In the rows, zero is written as 128.
Which row each row swaps with, under one turn or mirror
Losop: [ 86 123 111 109 114 156 113 145 137 133 151 104  89 108 109 125 120 135
 126 139]
zit: [ 99 115  82 119 146 119 106 146 136  86 150  96 118 128 127 106 133 129
 100 137]
paden: [103 118 122 123 151 152 114 139 163 119 156 123  84 117 113 118 123 120
 136 141]
lum: [115 127 119 145 102 107  74  93 134 103 147  96 133 135 153 122 137 114
 147 125]
diruz: [116 127 154 147  67 134 101 133 126  99 146 117 132 132 128 131 155 128
 151 118]
vokop: [ 66 113 122 120 146 118  77 122 119  99 131 112 129 117 118 134 112 131
 101 138]
Gune: [ 94 137 112  74 134 137 119 131 144  92 145 136 115 110 121 154 157 124
 121 129]
vemuv: [105 122 135 162 125  95  79 116 131  84 145 153 118 116 119 145 151 135
 129 128]
fupi: [108 129 130 116 133 194 133 118 130 104 146 140 121 122 134 148 149 137
 128 125]
zim: [ 87 127 103  90 126 129  84 119 139 104 154 114  90 120 127 146 159 164
 114 126]
Gegor: [125 104 131 147 130 167 129 131 139  76 154 108 123 144 138 116 124 120
 155 130]
rana: [104 123 165 139  95 158 107 109 121  89 146 116 157 138 119 136 155 143
 132 118]
deses: [133  96 117 145 116 115 107 103 113 101 151 118 145 145 129 105 120 137
 149 118]
Podo: [122 141 117 140 113 122  92 116 120 106 139 149 148 127 147 132 176 129
 108 110]

vokop is swapped with vemuv
Podo is swapped with zit
fupi is swapped with Gegor

Which row each row swaps with, under one turn or mirror
Vupo: [158 113  91 115 140  84 131 123 144 129 105 150 139 125  91 145 136 117
 105 130 116 121 149 125 131]
fabi: [143 117 108  95 110 115 109 135 146 138 104 160 132  97 122 150 166 127
 127 111 150 151 102 115 161]
Fud: [109 136 152 151 141 115 154 117 125 129 118 131 145 116  78 149 131 108
 153 135 135 110 122 143 102]
nog: [135 110 110 134 149 140 142 110 140 140 109 155  92 102  74 166 137 119
 120 114 128 137 143 119 107]
dono: [114 132 149 119 156 118 139 125 136 161 114 151 125 118  90 155 128 120
 131 123 163 109 167 139 114]
Duka: [146 148 120 111  92 107 151 114 147 147 106 148 174 110 107 156 156 125
 121 114 123 144 122 134 174]
zedak: [130 138 119 100 119 132 104 123 140 131 122 135 152  86  82 126 180 137
 116 120 142 130 122 111 107]
fub: [136 142 161 148 132 145 127 136 136 118 123 153 116 123 117 156 140 124
 118 117 184 130 116 139 113]
Zep: [104 137 137 131 127 157 136 142 110 133 129 117 151 112 103 149 129  99
 146 130 126 130 124 144 108]
sofez: [139 129  62 121 131 107 160 115 145 130 105 146 139 115 120 145 139 127
 129 122 115 122 113 131 139]
diruk: [ 87 130 175 136 127 149 145 110 138 145 100 149 136 119 102 139 126 117
 152 135 135 104 124 124 121]
lat: [164 114 100  98 122  81 145 121 156 140 102 162 135 110 108 153 150 129
 116 122 136 123  96 121 156]
Nugef: [113 128 169 116 120 145 131  94 139 131  92 145 137 132  86 155 100 105
 141 132 125 110  89 136 132]
vefut: [151 138 112 103 117 122 109 137 140 139 120 149 148  93 111 145 171 131
 109 104 147 158 110 109 153]
bab: [142 152 145 123  98 132 147 121 161 119 113 166 148 125 135 131 148 145
  98 123 154 112  93 118 148]
Zas: [110 136 184 136 141 152 150 110 140 160 104 152 133 128 107 148 113 120
 127 129 131 104 129 119 127]
Suv: [139 123 128 149 126 109 155  97 134 122 100 135 153 130  69 154 130 107
 123 134 103 126 146 136 120]
lipa: [134 128 104  76 125 115  87 127 143 119 113 147 137 104  91 136 144 123
 122 115 151 130  90 121 134]
mamet: [140 148 140  71  75 126 167 120 143 118 106 139 124 111 122 153 134 117
 112 129 124 125 102 119 117]
Dos: [137 149 123 110 132 166 138 140 126 126 117 144 119 126  95 130 107 116
 130 128 164  87 112 128 111]
fovu: [147 118 166 124 128 144 136 117 140 163  92 153 125 132 126 171 107 109
 128 133 107 113 110 136 148]
Mefev: [120 121 100 148 146 131 173  94 135 132 102 139 120 117  86 159 129 119
 143 124 132 122 129 140 104]
robi: [147 143 132 139  98 144 137  91 150 159  89 147 151 112  93 171 147 116
 125 115 122 160  98 132 151]
takek: [127 145  95 130 115 129 151 123 145 131 116 148 151 112 115 136 131 121
 121 126  73 118 119 115 147]
Sufun: [170 146 110 105  89 163 150 119 135 120 103 147 134 117  92 147 131 120
 119 116 153 124  82 125 148]
sorav: [143 130 203 131  98 133 122 126 146 128 113 142 135 113  98 167 137 114
 129 121 133 124 129 134 130]
sageg: [110 146 116 112 158 126 105 135 150 168 114 155 132 115 111 128 129 127
 121 130 144 100 139 121 108]
rako: [148 131 161  90 103 107 103 145 163 128 122 154 139 103 114 136 154 135
 107 120 140 107 132 112 135]
Sala: [129 143 145  83 109 130 145 141 124 118 119 130 101 109 115 162 126 105
 126 128 147 127 124 132  87]
Pir: [148 101 111  74 111 133 156 109 160 157  95 163 124 111 107 151 144 134
  98 122 139 122 107 109 145]

sofez is swapped with Mefev
Zep is swapped with Pir
lipa is swapped with Nugef
takek is swapped with nog
Duka is swapped with dono

Which row each row swaps with, under one turn or mirror
Bina: [105 144 121 105 143 154 100 130 137 128 124 115 105  95 123 147 130 169
 139  94]
mive: [117 140 143 131 153 128 144 130 125 152 136 129 151 127 105  94 104 123
 117 147]
rer: [127 128 130 110 153 123 129 113 114 167 138 152 156 124 128  94 141 146
 124 161]
sig: [ 93 124 124 131 134 128  95 128 135 162 128  96 132 149 132 142 129 142
 145  93]
Fedad: [105 164 104 118 120 140 107 136 135 163 119 111 123 158 122 149 114 130
 134  95]
tikur: [138 146 126  94 128 121 150 101 110 171 139 135 130 119 103  98 131 144
 115 153]
lapu: [130 127 144 127 141  99 131 118 143 155 141 136 145 127 126  99 119 139
 109 159]
fiz: [148 117 100 107 141 119 141 115 119 150 124 137 165 131 112 102 153 143
 123 151]
rifor: [131 134 134 107 119 131 129 132 132 124 117 152 105  80 115 108 156 134
 110 117]
Vuru: [144 125 143 106 120 141 119 132 129 128 113 152 103  97 123 120 169 144
 138 113]
ferov: [120 136 113 120 144 133 137 138 126 141 112  97 150 163 114 138 110 118
 148 116]
retig: [110 131 143 121 124 134 114 115 112 154 141 153 157 136 119  96 141 141
 101 154]
givul: [126 119 106 104 140 139 110 139 130 111 119 125 114 100 122 152 142 167
 149  97]
kedov: [130 128 143 116 144 122 124  96 115 166 132 137 163 107 117 116  95 160
 108 120]
Ruteg: [101 151 106 145 128 138 102 139 144 152 135 110 133 134 107 136 111 137
 106  89]
vov: [102 129 121 134 151 144  85 136 141 133 136 127 117  95 125 134 120 167
 145 108]
Keger: [127 142 130 103 136 158 113 133 128 123 120 133 102  92 115 140 147 173
 141  96]
bazus: [148 143 112  89 115 131 142 120 121 137  97 137 111 112 120 120 165 121
 120 139]
sapa: [128 131 125 109 108 117 123 109 130 159  91 111 155 147 128 136 118 126
 132  86]
pumar: [108 152  97 106 109 145 105 126 119 143 123 116 143 170 111 143 118 153
 139 111]
tus: [110 158 104 104 133 119 130 129 148 144 113  86 140 157 124 147 112 146
 131 110]
femim: [150 119 134  98 118 126 126 122 130 134 111 153 105  99 129 112 164 132
 132 137]

Bina is swapped with femim
fiz is swapped with Ruteg
sig is swapped with tikur
Fedad is swapped with rer

Which row each row swaps with, under one turn or mirror
gemu: [126 101 132 118 121 109 127 123 137 104 138 131 105 112 110 148 158 159
 147 124 140 108 154 148 138 111 142 128 125 130]
pudaz: [141 158 116 121 111 140 130 122 116 165 128 146 158 116 133  92 118 114
 113 126 139 135 109 122  99 144 117 135 164 119]
Pesad: [132 172 131 135 130 144 139 118 128 156 115 147 155 134 133  90 109 115
 109 139 142 139 105 125 101 133 114 123 156 122]
Lev: [137 153 165 171 132 152 155 110 109 127  90 137 136 157 130 115 106 126
 127 144 118 129 128 119 111 121 124 113 134 119]
bef: [128 118 128 114 134 135 130 135 122 119 138 125 110 113 118 160 148 141
 149 121 132 120 168 143 149  95 156 137 132 129]
lakev: [121  84 132 118 113 116 136 114 156 114 129 133 105 147 143 161 147 113
 160 116 142 108 135 135 144 130 129 130 133 135]
foza: [139 101 117 114 124 118 122 125 145 115 128 122 112  96 117 143 155 154
 144 109 137 118 159 137 122 116 146 148 130 122]
Dipe: [139 158 120 124 104 136 130 114 109 160 134 149 161 119 135 100 122 106
 105 123 131 126 111 127 101 145 109 125 165 116]
rom: [130 165 132 130 122 145 139 114 115 160 122 146 156 136 137  96 110 110
 105 136 135 136 103 124 101 137 104 123 161 124]
vezu: [146 107 108 111 105 115 116 122 133 124 139 130 126  87 119 138 157 141
 136 102 133 112 155 137 118 128 142 146 141 115]
zipab: [124  95 131 125 119 108 134 119 161 101 127 136  96 138 135 158 143 129
 155 112 140 104 142 141 144 129 123 134 130 126]
sidif: [130  85 130 122 119 124 127 112 134 104 128 122 104 116 111 150 160 156
 141 120 123 126 152 134 130 115 146 145 119 123]
lol: [140 101 114 118 121 120 120 126 144 117 127 126 113  95 114 142 155 154
 146 110 140 119 158 136 122 119 150 146 132 120]
lem: [120 173 142 127 133 159 145 126  96 158 134 146 148 148 134 120 109 103
 116 145 130 136 120 132 131 113 120 114 159 131]
pani: [120 146 142 130 115 139 146 110 117 156 126 146 142 161 150 120 105  92
 122 135 139 126  92 127 117 143  97 113 157 132]
sizo: [140 112 116 120 132 119 124 128 156 114 121 125 114  96 115 133 151 156
 145 114 144 123 157 138 121 113 153 147 127 120]
mevet: [118 161 147 130 119 133 144 115 103 151 139 153 147 146 131 105 119 120
 114 146 141 126  94 140 117 133  93  98 155 131]
kikuv: [142 115 156 162 132 137 146 117 127 101  93 123 110 133 119 143 133 153
 149 128 119 118 160 127 124 108 149 128 116 118]
badi: [141 116 139 146 134 137 139 127 135 105 110 119 104 116 121 152 137 155
 153 119 126 124 166 136 128 102 158 132 123 120]
Rorez: [133 171 152 160 133 160 153 118 110 144 105 139 141 151 137 112  99 117
 121 142 125 139 119 126 111 120 123 110 149 122]
fizo: [127 101 132 115 120 108 128 125 131 109 144 130 106 108 113 149 161 161
 150 121 143 110 146 151 137 112 132 122 126 129]
nasep: [121 151 146 137 117 151 144 101 104 149 123 146 149 156 130 103 115 111
 103 147 121 143  96 122 109 136 104 119 151 124]
Fomud: [130  75 137 133 123 143 135  96 122 108 122 114 114 130 114 137 151 162
 118 126 107 142 136 117 112 126 136 138 119 121]
dige: [123 148 141 131 113 144 145 108 117 160 128 147 143 160 148 115 107  96
 118 135 137 128  96 130 112 144  98 111 160 133]
nof: [116 127 142 128 112 134 148 107 137 143 126 149 134 174 156 131 117  83
 134 134 141 120  99 127 130 144 102 113 153 136]
sogi: [139  99 139 147 119 121 138 117 133  97 110 123 109 121 115 151 150 152
 150 115 123 112 164 134 130 117 148 136 117 116]
pugop: [125 112 126 104 124 135 131 127 118 108 146 126 111 117 115 160 157 142
 142 128 128 120 161 140 152 104 150 145 128 128]
dasu: [132 164 129 133 120 146 136 115 115 162 121 149 156 135 133  96 111 111
 108 137 138 136 103 123 100 140 109 121 162 122]
niz: [130 159 154 162 117 146 153 106 105 139 105 146 150 159 132 107 108 111
 114 140 121 129 112 122 110 136 109 112 146 119]
pog: [125 112 146 142 121 158 145  90 105 134 119 127 139 154 125 110 125 136
  96 142 106 152 103 110 100 138 112 123 136 122]
Relip: [132  85 125 116 115 118 128 119 146 115 133 124 100 120 129 162 151 140
 156 108 139 110 151 143 133 123 140 137 129 131]
bubof: [118 164 148 134 120 135 144 112 108 148 132 155 148 152 129 101 114 116
 109 151 138 126  99 135 117 132 100 103 155 132]
gole: [147 110 104 109 112 120 118 130 138 131 132 128 126  86 119 127 152 147
 142 105 141 122 151 131 114 128 149 154 141 118]
bilo: [128  85 128 115 116 113 130 121 145 113 131 124 100 123 132 165 148 134
 159 109 141 109 146 139 137 123 136 138 127 130]
rinu: [117 145 144 137 118 130 148 110 138 137 123 155 131 170 150 121 108  94
 124 134 138 118  98 131 127 146  90 114 154 127]
nirur: [117 168 139 118 123 159 146 117  92 147 141 146 149 152 132 118 117 103
 108 152 126 135 112 129 133 123 113 123 155 130]

lakev is swapped with nof
bilo is swapped with pani
rinu is swapped with zipab
Pesad is swapped with sizo
sidif is swapped with nasep
bubof is swapped with gemu

Which row each row swaps with, under one turn or mirror
giz: [133 151 124 122 116 166  76 127 116 132 151 149 134 118 103 130 113 138
 126 127 121 155 132 120  87]
Vogi: [125 139 127 139 118  99 137 139 137 108  93 120 135 169 104 117 127 147
 125 133 137 126 145 108 125]
biver: [117 101 128 127 130 114 132 148 136 138 101 145 154 133 106 147 135 146
 132 118 114 128 131 143 109]
Linu: [149 146 141 151 147 120 118 128 122 124  93 134 151 151  95 107 149 139
 115 133 138 123 139 145 149]
medul: [140 144 101 150 110 156  94 121 115 112 143 120 153 127 134 119 134 115
 121 121 135 175 105 124 123]
Novi: [121 170 133 131 119 147 149 132 132  97 160 120 123 104 131 157 135  97
 133 127 111 146 141 119 124]
zev: [121 169 159 133 144 137 153 132 133 114 124 139 132 117 115 165 147 119
 127 138 107 117 157 142 125]
rirem: [132 165 109 136 131 154 101 115 106 116 130  96  78 136 116 132 121 134
 138 117 157 161 117 101 128]
loza: [128 157 128 144 159 155 109 127 110 138  91 130 100 165 108 150 132 166
 135 132 141 124 129 128 109]
Fimaz: [133 120 122 113 114 119 107 121 125 122 147 114 125  84  93 124 123 110
 129 102 135 169 135 132 134]
pado: [117 145 154 124 114  99 129 138 121 124  84 114 124 140 107 116 140 139
 125 120 145 123 128  97 141]
luk: [120 167 111 132 117 148 139 126 132 103 173 121 119 108 128 136 119 112
 122 120 113 170 134 117 113]
muv: [153 124 126 136 168 155 120 153 116 137 108 140  99 139  94 147 143 154
 152 128 140 125 131 134 116]
kuz: [111 166 160 135 151 120 155 128 132 128 100 137 131 128 113 148 146 143
 110 133 116 124 153 147 128]
Bov: [139 130 120 129 136 153 112 137 106 126 122 102  89 106 123 149 143 124
 150 110 159 166 103 111 133]
gura: [127 158 129 128 113 151  70 102 115 123 134 127 136 109 113 139 117 130
 109 128 138 180 139 137 103]

Linu is swapped with medul
loza is swapped with rirem
pado is swapped with giz

Which row each row swaps with, under one turn or mirror
deg: [129 120 149 117 143  94 122 137 110 150 134 118 110 131 147]
bar: [140 129 106 103 108 141 133 105 166 110 147 136 128 152 121]
zezem: [131  97  91 124 133 120 113 102 143 107 138 135 113 127  95]
dube: [128 113 124 123 153  98 123 131 111 139 138 116 100 111  98]
Makib: [153 123 111 124  93 157 127 132 131 119  94 125 136 123 111]
dutad: [147 111  87 109 107 129 113 109 160 111 133 132 119 151 132]
fefun: [124 135 164 112 141 109 140 131 119 147 148 125 120 133 136]
zan: [152 133 116 122  98 152 130 145 121 130  93 118 131 116 111]
Nime: [118 125 141 129 148 103 141 144  92 132 132 122 110 143 142]
Tobun: [121 114 110 126 140 158 136 106 167 116 127 132 108 152 119]
Valuk: [132 110 159 140 121 138 124 131 101 129  98 135 140 117 131]
dig: [129 104 151 142 118 144 118 119 109 118  99 147 145 119 132]
rusu: [134 145 125 135 131 106 121 151  98 137 150 145 128 117 147]
Lan: [143 135  84 131 108 130 114 128 134 108 147 157 138 131 140]
sokeb: [136 119  78 119 113 135 134 119 142  96 130 134 120 163 125]
Rok: [115 130 145 126 161 136 147 134 133 147 126 112  97 135 123]

deg is swapped with dutad
Nime is swapped with sokeb
rusu is swapped with Lan

